In the rows, 128 means zero.
The rows below come in pairs that one turn or mirror swaps. Which row does each named row swap with?
vom: [130  90 121 144 119 146 123 127 109 155 109 121  87 112 104 105 140 140
  91 111 139 122 128 111  97]
zuli: [127 147 139 124 127 152 119  87 148 102 120 106 130 108  93 141 126 166
 101 136 114 116 106 141 116]
pufof: [154 158 167 143 121 138 144 132 147 103 135 139 160 118  96 145 121 177
 148 109 163 108 132 126 130]
Gosam: [151 155 167 138 124 144 156 140 136 104 143 145 165 112 115 134 121 171
 132 113 168 104 130 133 121]
sepi: [120  89 120 146 123 141 125 127 116 149 110 116  95 105  95 119 138 143
  82 113 135 125 139 123  95]
San: [145 134 148 115 134 105 142  80 123 123 121 112 147  99 108 109 166 108
 130  96 148 110 124 133 168]
gev: [137 138 145 110 123 103 137  78 133 131 118 111 146  97 126 114 171 107
 135 108 145 119 128 129 160]
Zipib: [116 134 146 126 132 135 100 132  92 116 132 135  96 101 143  82 121 128
 140 114 167 143 108 121 124]
sige: [117 133 134 120 136 138 105 130  96 121 121 132  96 108 145  90 115 137
 137 127 170 132 115 123 105]
belol: [143 133 139 109 122 102 135  92 112 111 111 113 144  98 120 101 165 104
 132 109 151 103 128 135 166]
veza: [144 138 151 112 132  97 139  86 122 124 111 109 154 104 118 116 166 102
 129 107 143 127 120 125 152]
gak: [108 122 135 119  94 129 140 114 113 106 128 155 109 162 145 110 161 117
 122 104  90 133 147 117 134]
dus: [110 130 143 125  98 116 140 123 106 112 129 148 108 167 145 115 156 101
 115  97  96 135 142 116 134]
migo: [107 115 134 131 106 110 136 109 113 121 131 139 102 168 144 120 160 117
 124 108  92 146 138 123 135]
fus: [162 111 174 149 129 138 121 144 101 121 170 164  85 115  81 119 135 152
 113  84 136 134 144 120 129]
mige: [123 154 126 127 131 147 124  81 143  95 125 112 127 107 100 145 135 161
 106 144 104 118 110 137 130]
Pul: [129  82 116 131 119 138 119 127 109 143 108 121  89 111 103 109 130 134
  95 115 152 128 128 118  97]
Vig: [155 114 164 135 124 129 113 152  95 121 162 167  86 110  72 137 125 149
 121  99 136 129 141 120 133]
ret: [147 122 158 144 129 150 116 155  97 116 169 160  83 122  80 133 132 155
 114  98 130 122 136 103 111]
bal: [141 144 131 123 122 148 115  82 156  99 123 114 124 102  94 143 121 163
 104 139 119 114 103 136 132]
Tof: [161 151 156 134 129 145 164 146 146 108 133 131 152 101 109 131 111 165
 146 106 160 112 141 135 135]
tiv: [159 155 157 153 125 150 143 144 135 101 139 127 154  99 101 134 116 176
 138 109 167 103 130 123 126]
guz: [122 122 134 128 104 115 152 106 117 106 127 147 100 169 147 124 166 118
 113 104 104 139 154 117 146]
Mutom: [152 154 171 141 123 137 158 137 141 111 138 139 154 105 104 140 124 182
 147 116 159 105 135 129 133]
bagem: [121  86 121 142 126 151 127 129 116 151 116 122  91 119 105 108 138 138
  88 121 141 126 136 123  87]
Daz: [168 122 171 142 119 136 124 143  88 110 162 172  80 129  83 127 148 146
 114 106 124 132 138 114 112]
peziz: [154 119 167 135 112 135 123 152  88 135 166 165  80 123  79 129 136 152
 119  97 133 136 140 115 126]
mub: [138 143 147 115 127 107 136  85 126 107 113 112 151 105 117 104 169 107
 138  98 144 112 139 134 168]
sobi: [145 111 171 143 126 144 119 155  98 121 173 173  87 124  94 130 129 146
 106  98 123 133 143 114 128]
danof: [143 148 145 115 131 107 133  89 112 111 109 128 149  99 127 115 165  87
 139 103 144 124 126 130 145]
Sof: [137 135 115 156 125 137 149  88 140  98 137 147 115  95 120 104 134 166
 129 129 102 117 129  73 139]
mav: [166 149 162 144 126 140 153 149 144 106 129 137 145 112  99 133 112 179
 140 108 168 111 140 125 126]
niti: [129 146 136 122 124 149 118  88 155  91 122 109 120 103 105 138 127 174
 114 141 115 108 107 136 132]
vorod: [160 109 167 145 111 139 112 152  96 119 165 165  81 117  88 130 137 166
 109 104 134 140 142 121 126]
guze: [102 120 135 134 110 121 139 117 119 114 135 137 102 159 142 122 164 112
 124 109  90 154 159 125 135]
Tuvuz: [158 155 169 132 136 150 161 141 136 122 133 141 154 105 102 133 115 176
 142 126 158 105 132 125 130]
vefed: [107 121 139 124 101 125 144 115 111 109 129 135 106 166 144 119 148 112
 121 114  94 140 159 117 141]
nupo: [143 127 148 105 130  99 148  83 133 123 122 126 150  96 122 105 167 105
 132 104 153 114 130 133 158]
Vanam: [106 127 141 131  96 122 141 117 113 117 134 145 102 172 152 124 159 118
 116 103 100 138 146 124 124]
vam: [135 145 159 112 118 109 151  79 126 118 114 121 147 105 122 104 168 109
 127 103 153 124 128 135 165]
sil: [113 121 130 127 109 110 142 114 111  97 139 136 115 152 141 112 152 107
 128 104  86 145 158 117 129]
Vizo: [135 147 116 143 126 128 141  98 131  94 132 156 124 101 125 106 137 168
 132 124 109 121 138  62 149]
kig: [159 131 174 141 121 146 124 151 104 116 167 163  74 120  73 122 134 150
 117 103 130 129 141 114 121]
sen: [157 118 151 143 128 143 123 149  88 121 176 169  89 125  74 125 139 150
 110  94 131 129 142 120 138]
zunot: [130 147 131 126 118 158 128  81 156  94 125 116 124 102 100 134 129 166
 117 152 108 115 112 131 126]
Goz: [120  89 116 139 123 139 125 124 110 146 109 118 104 109 107 105 141 133
  85 102 141 134 128 122  93]
Pigi: [122 127 131 127  98 119 136 111 106 113 134 151 105 173 143 112 154 116
 125 114  95 147 143 134 139]
ris: [144 141 159 104 129 115 148  86 121 119 121 110 141 113 121  96 166  99
 132 105 152 123 123 141 161]
Buk: [123 145 129 126 122 154 120  80 142  94 121 103 121 116  96 141 127 166
 107 143 119 114 109 132 134]
Fitiz: [122 129 135 120 136 138  96 119  96 122 128 126  87 107 143 100 118 134
 136 116 173 138 109 121 110]
sete: [112  87 123 141 118 149 127 121 117 143 110 116  94 110 103 112 138 135
  82 111 149 125 129 113  95]
sako: [142 130 159 113 122 111 134  78 121 115 104 115 147  99 119 111 163  96
 128 105 150 119 129 126 162]
pom: [166 157 166 143 132 143 145 137 127 115 137 134 167 106 106 133 123 172
 135 123 165 109 138 126 135]
Zaguf: [141 134 116 148 123 132 135  89 134  96 137 156 112  87 112 102 132 168
 125 122 102 122 131  74 144]
Nuro: [107 125 139 124 109 111 149 112 102 115 132 146  98 171 137 113 156 119
 118 102 106 144 153 120 148]
zam: [144 119 163 144 117 135 121 158  97 134 174 159  79 124  73 123 137 138
 115 100 138 124 146 114 122]
Lumu: [162 167 167 140 131 141 158 141 135 112 139 139 149 121 112 141 109 172
 137 118 158 105 141 127 125]
sike: [151 156 169 145 112 145 153 144 134 113 138 144 161 112 101 134 118 176
 145 122 155 112 144 127 117]

gev pairs with migo
Fitiz pairs with Sof
danof pairs with sil
ris pairs with guz
sobi pairs with pom
mav pairs with kig
niti pairs with vom
Vizo pairs with Zipib

The rows below come in pairs that one turn or mirror swaps. Which row does each named row swap with?
beno: [ 99 108 133 130 105 132 143 136 155 130 148 137 171 133 110 157 165 155
 127]
zela: [108 108 146 130  93 139 151 117 149 134 136 140 166 144 100 164 152 139
 127]
tigep: [135 145 144 151 122  94 119 136 139 105 119 128 126 138 157 134 124 134
 145]
vupu: [ 97 106 143 141 115 132 148 132 146 121 143 148 173 128 109 165 157 152
 125]
suku: [103  99 150 127 125 132 149 129 152 107 134 143 173 131 105 173 160 146
 119]
fir: [129 149 131 156 129 102 124 142 141  96 119 125 120 122 160 130 123 132
 136]
Ton: [ 85  96 129 112 146 163 156 135 148 129 111 108 182 135 132 128 139 105
 105]
Koti: [121 166 139 144 155 178  97 171 140 134 121 111 164 138 114 116 133 140
 132]
lupig: [119 130 193 124 159 161 117 143 163 116 120 157 140 151  97 110 135 113
  96]
bido: [ 81 101 132 107 149 165 153 135 154 136 111 115 175 144 134 135 144 112
 105]
bugo: [ 98 101 148 130 107 142 148 135 127 115 136 136 169 132  98 162 156 149
 125]
Vav: [ 83  96 121 108 136 163 144 136 146 141 112 107 184 128 134 131 144 112
 108]
vosot: [148 135 146 144 111 104 122 126 136 107 125 130 120 140 159 124 126 129
 144]
gol: [135 143 106  93 141 129 136 170 155 121  97 150 140 131 145 116 101  96
 130]
Kitov: [141 110 167  92 151 173 119 165 126 120 114 144 125 145 100 143 127 157
 117]
fomod: [122 139 163 108 149 163 121 124 158 141 134 138 167 119 102 118 177 133
  96]
Vesi: [118 135 184 133 146 164 117 147 152 118 117 162 134 146  88 112 133 107
 103]
tuzeg: [129 133 191 130 145 153 114 150 159 112 126 155 135 141 103 113 143 100
  90]
gid: [140 132  94 104 138 136 136 171 154 117 103 153 135 129 150 122 111  95
 125]
Lareb: [139 144 129 154 114 102 121 132 137 104 123 139 121 135 159 129 115 131
 130]
zol: [ 86  94 134 104 144 162 156 147 144 130 105 107 176 148 133 132 142 103
 110]
pera: [138 150 128 151 111 105 129 132 142 139 122 124 118 134 142 123 121 130
 142]
Fesu: [ 88 106 140 127 120 138 158 129 147 109 136 142 174 134 104 154 162 155
 129]
lagup: [126 167 123  84 143 146 129 133 156  97 128 136 119 160 114 109 131 157
 137]
guf: [139 148 123 138 121 101 113 144 134 100 127 122 124 132 151 123 116 130
 146]
gazap: [117 131 179 131 155 158 108 149 150 134 113 164 136 125  99 108 147 107
  96]
Disa: [ 97 108 139 141 113 125 159 134 146 124 134 139 174 134 104 161 159 146
 120]
vezog: [ 97  96 146 135 115 135 136 137 137 118 142 132 176 152 113 167 163 137
 117]
Rubi: [ 90  96 124 103 141 167 153 145 152 143 108 116 177 144 140 126 146 104
 107]
Sol: [147 147 125 151 128 101 109 137 135 115 130 125 128 131 148 131 119 131
 140]
vez: [134 147 129 150 122  98 125 154 125 109 133 143 120 129 151 127 130 123
 147]
rusav: [135 171 147 150 154 165 113 183 146 131 122 106 161 138 111 119 130 124
 135]
fuze: [145 146 136 143 126  92 109 134 141 108 120 135 128 126 157 125 127 125
 124]
vokis: [144 139 102  97 152 131 130 166 154 120  94 159 145 135 151 120 110 100
 131]
sena: [137 163 133  98 148 148 122 134 152  94 123 137 107 159 122 100 127 154
 141]
fivi: [129 174 149 144 147 179 106 161 148 127 120 107 157 125 117 109 124 139
 133]
rozim: [140 131 100  98 132 138 138 168 154 121  95 151 133 141 153 113 114  97
 129]
Beva: [146 132  99  95 132 122 133 165 158 107  92 152 135 131 139 120 107 101
 120]
Maki: [140 142 101  99 135 129 131 165 156 110  92 155 131 132 143 114 115  96
 128]
reki: [119 137 159 111 149 161 113 111 151 138 132 137 157 115 107 110 175 121
 101]
Lige: [156 125 174  91 154 166 131 162 114 128 113 150 144 144  98 146 123 148
 130]
Seli: [147 131 100  95 138 124 134 159 147 111  95 149 137 132 142 114 104  98
 137]
kazo: [105 175 149  95 158 153 150 162 160 116 138 126 133 171 115 129 110 149
 121]
bas: [102  94 138 126 124 137 141 130 137 124 142 134 179 126  99 160 162 141
 123]
Gepe: [103 176 156 104 160 144 146 165 153 133 142 124 124 153 111 128 113 145
 104]
voto: [ 83 104 132 101 142 169 143 149 142 127  95 114 183 141 138 134 143 113
 105]
pur: [137 111 171 102 150 180 132 161 117 131 115 147 131 144 101 153 119 149
 117]
musi: [101 181 149 107 165 150 147 171 161 125 143 135 129 146 116 112 121 148
 109]
gedi: [ 96 170 149 107 162 152 156 169 161 124 151 127 121 155 116 121 121 147
 112]
bufi: [134 177 150 145 160 169 115 171 147 127 134 108 165 127 116 112 133 124
 139]
kevu: [ 81  92 136 102 142 168 146 145 153 136 103 119 177 145 129 127 136 108
 106]
kevom: [153 118 172  90 151 164 131 151 135 128 112 142 142 141  94 144 125 161
 122]

kazo pairs with gazap
lupig pairs with musi
Gepe pairs with Vesi
bas pairs with guf
lagup pairs with reki
Fesu pairs with fuze

The rows below come in pairs that one turn or mirror swaps. Which row does each named row swap with?
musam: [145 130 162 120 157 171 150 163 133 110 136 141 100 126 144 133 128]
Kon: [147  97 141  79 117 134 124 147 130 144 126 127 102 143 129  89 143]
bubut: [145 132 170 127 168 165 149 159 140 114 148 136  95 135 147 124 137]
lotu: [160 108 183 141 131 113 132 135 125  92 128 122 115 145 119 126 117]
pemeb: [125 110 157 127 150 158 149 120 137 130  80 103 127 161 129 126 129]
Pubod: [141 143 163 135 136 128 134 116 106  75 149  87 118 136 114  88 122]
zil: [125 168 133 123 138 137  90 138 138 138 139 126 107 147 112  84  81]
zim: [129 157 171 140 126 136 125 120 146 112 136 122 118 129 102  92  74]
Rifif: [ 86 107 159  93 162 147 119 140 129 127  97 130  85 109 100  99 121]
fudon: [114 110 138  82 130 140 100 126 108  93  96 136  88 117 118  82 129]
pitaf: [125 151 127  94 146 135 109 110 119 115 138  82 115 129  99  72 126]
zame: [135  99 140  80 103 130 123 152 130 136 132 133  97 151 123  99 137]
serof: [132 133 176 151 157 145 126 138 129 118 159 101  78 153 168 113 144]
Gisa: [140 137 175 143 141 152 123 151 129 111 164 100  75 152 162 107 146]
zek: [107 127 151 115 133 157 161 130 119 121  95  89 124 166 140 105 140]
ruti: [ 91 134 159 116 140 171 153 148 129 139 123 139  81 136 119  72  94]
Poviz: [ 86 132 162 102 156 165 148 150 133 138 111 131  82 127 107  77 108]
febo: [144 137 176 137 162 164 114 122 142 110  91 128 120 139 170 103 116]
Lor: [115  91 173  94 154 126 121 140 116  95 108 123  88 109  96 113 133]
Pok: [140 138 129 106 176 121  87 156 122 137 135 136  85 140 115  98 128]
rebik: [127 165 123 112 150 130 110 114 110 106 145  83 113 137 112  83 133]
bedes: [152 143 152 148 132 127 139 115 112  76 147 106 115 150 118 106 112]
Supi: [126 115 135 117  96 144 115 149 131 123 148 136  57 162 116  97 114]
geg: [137 120 181 139 160 161 140 146 129 113 157 108  80 150 166 114 136]
rulo: [111 100 187 141 126 127  93 102 137 107 125  89  84 144 127  80 113]
Noku: [ 89 115 164  87 170 152 125 146 128 133 102 121  88 116  96  96 125]
duf: [100 144 122 147 157 158  84 121 131 102 120 108  69 152 126 123 112]
sogu: [104 134 150 113 125 160 153 133 101 118 117  84 117 161 152  96 145]
Dozap: [129 163 163 137 136 152 131 119 149 109 130 110 128 129 107 108  76]
disug: [102  90 172 114 124 128  86 100 126 106 112 112  78 138 116  79 111]
Sizoz: [103  87 173 121 122 126  89 102 129 104 125 101  84 133 121  80 113]
bipiv: [125 110 157 129 161 154 138 113 138 128  80  98 126 154 141 123 135]
Vepor: [111 142 147 148 174 166  90 112 132  99 111 111  86 150 150 128 119]
Rek: [117 100 131  98 102 140 113 150 126 134 141 136  65 160 123 104 116]
zusap: [113 107 133 114 101 130 114 142 126 125 145 139  57 156 113 104 111]
Raz: [110 138 134 152 170 168  88 115 137 101 122 114  87 148 147 125 108]
Legap: [125 164 145 111 144 121  85 143 126 138 150 122  95 136 117  77  98]
kem: [145 122 144 128 173 146 108 130 146 146  87 124 118 162 141 125 122]

ruti pairs with sogu
Poviz pairs with zek
Raz pairs with Sizoz
bedes pairs with Legap

The rows below come in pairs that one turn or mirror swaps. Which row does each named row swap with?
sefum: [122 141  70 124 130 118 149 107  97 131  89 134 176  65 116 142 130]
repu: [119 154 145 113 137 151 136 118 107 128 118 113 226  89 129 142 142]
zum: [102 119 132 150 140 150 128 100 138 122 112 146 142  82 144 100 102]
Derep: [122 172 139 133 125 140 131 125 150 111 137 175 180  68 107 129 128]
nus: [ 98 135 125 134 118 130 135 140 112 154  97 100 168  63 126 155 170]
domum: [109 167 151 127 139 153 142 106  92 123  99 132 103  94 119 139 140]
ropim: [ 91 165  91 109 155 169 119 116 122 119 132 116 155 105 129 115 135]
Nuket: [106 142 176 110 143 128 146  98 109 132 100 121 113  94 127 145 127]
bote: [123 170 126 122 138 124 137  99 142 115  82 143 161  87 148 118  86]
sugo: [112 154 125 126 138 161 141 109 187 118  97 129 129  94 142 145 143]
Rokiz: [ 91 170 162 140 114 147 135 112 157 130 111 135 130  93 160 126 133]
Labu: [135 152 125 132 138 150 145  97 171 131  62 138 171  81 149 140 137]
did: [ 93 153  95 105 131 120 154 124 101 138  87 144 177  60 149 145 110]
zer: [ 87 147 146 119 148 144 135 118  64 127 133 123 145  84 110 137 141]
pema: [108 125 159 115 145 135 146 120  76 126 112 128 129  88 113 143 115]
Tusa: [120 167 143 141 159 136 108 120 133 122  98 103 146  87 121 105 100]
Minep: [129 119 127 131 144 157 163  83 135 120 155 160 156  91 115 134 123]
bilen: [107 145 127 135 128 157 175  95 122 132 135 174 160  88 102 157 157]
vik: [112 139 116 112 125 114 161 120  90 146  92 139 164  84 158 158 104]
vabim: [103 193 121 118 141 126 123 142 114 140  89 128 149  84 149 153  95]
pobe: [116 139 128 138 149 137 146 119 141 136 108 131 220  85  89 154 131]
Sozon: [ 94 144 131 126 116 156 161 121 123 140 131 143 174  64  98 171 179]
pep: [107 138  71 121 142 136 138 102 155 110 145 140 163  87 108 139 126]
zeg: [116 136 156 137 124 134 165  89 137 137 156 156 168  73 116 138 151]
bugez: [117 155 119 123 142 177 141 110 126 132 156 130 169 104 174 129 128]
rizi: [103 187 109 111 133 154 139 127 166 116 147 124 167  66 110 144 132]
Gabap: [172 135 120 114 132 135 152 117 140 121  87 128 162  95 117 140 102]
zibor: [105 140 104 107 147 135 118 130  88 119 107  88 144  77 108 149 137]
rado: [ 86 151 101 133 130 147 138 112 186 132 108 128 130  91 139 139 137]
Taz: [100 151 146 133 110 123 140 159 119 136  98 127 170  56 120 154 167]
gisun: [112 133 157 135 108 138 164 112 130 148  87 137 182  80 134 176 160]
pif: [121 132 102 131 146 148 165  62 128 123 125 156 137  90 117 142 124]
fota: [137 170 100 130 139 162 137 101 143 145 122 132 203  84 143 166 141]
dut: [ 99 164 132 129 132 150 136 106 141 125  95 123  90  81 130 141 128]
nem: [142 151 155  99 150 157 129 109 116 118  68 121 156  90 109 159 135]
Mosut: [ 62 141 109 118 145 129 133 116  96 135  90 137 124  92 113 141 124]
lod: [ 94  93 145 126 142 155 138 118  95 136 107 127 196  85 122 139 139]
nov: [123 158 146 108 134 144 127 158 123 119 144 121 181 110 112 125 117]
gosi: [109 137  94 150 140 166 138  83 118 135 142 134 160  77 121 132 170]
fupif: [105 160 103 109 150 182 136 105 127 129 131 117 170  82 177 123 138]
Nazuz: [127 167 119 106 138 136 145 125 122 125  83  92 149  56 108 169 131]
Kila: [ 89 173 155 124 131 135 122 158 132 133 100 135 193  72 137 124 144]

pif pairs with zer
domum pairs with bilen
zeg pairs with Nuket
gosi pairs with Mosut

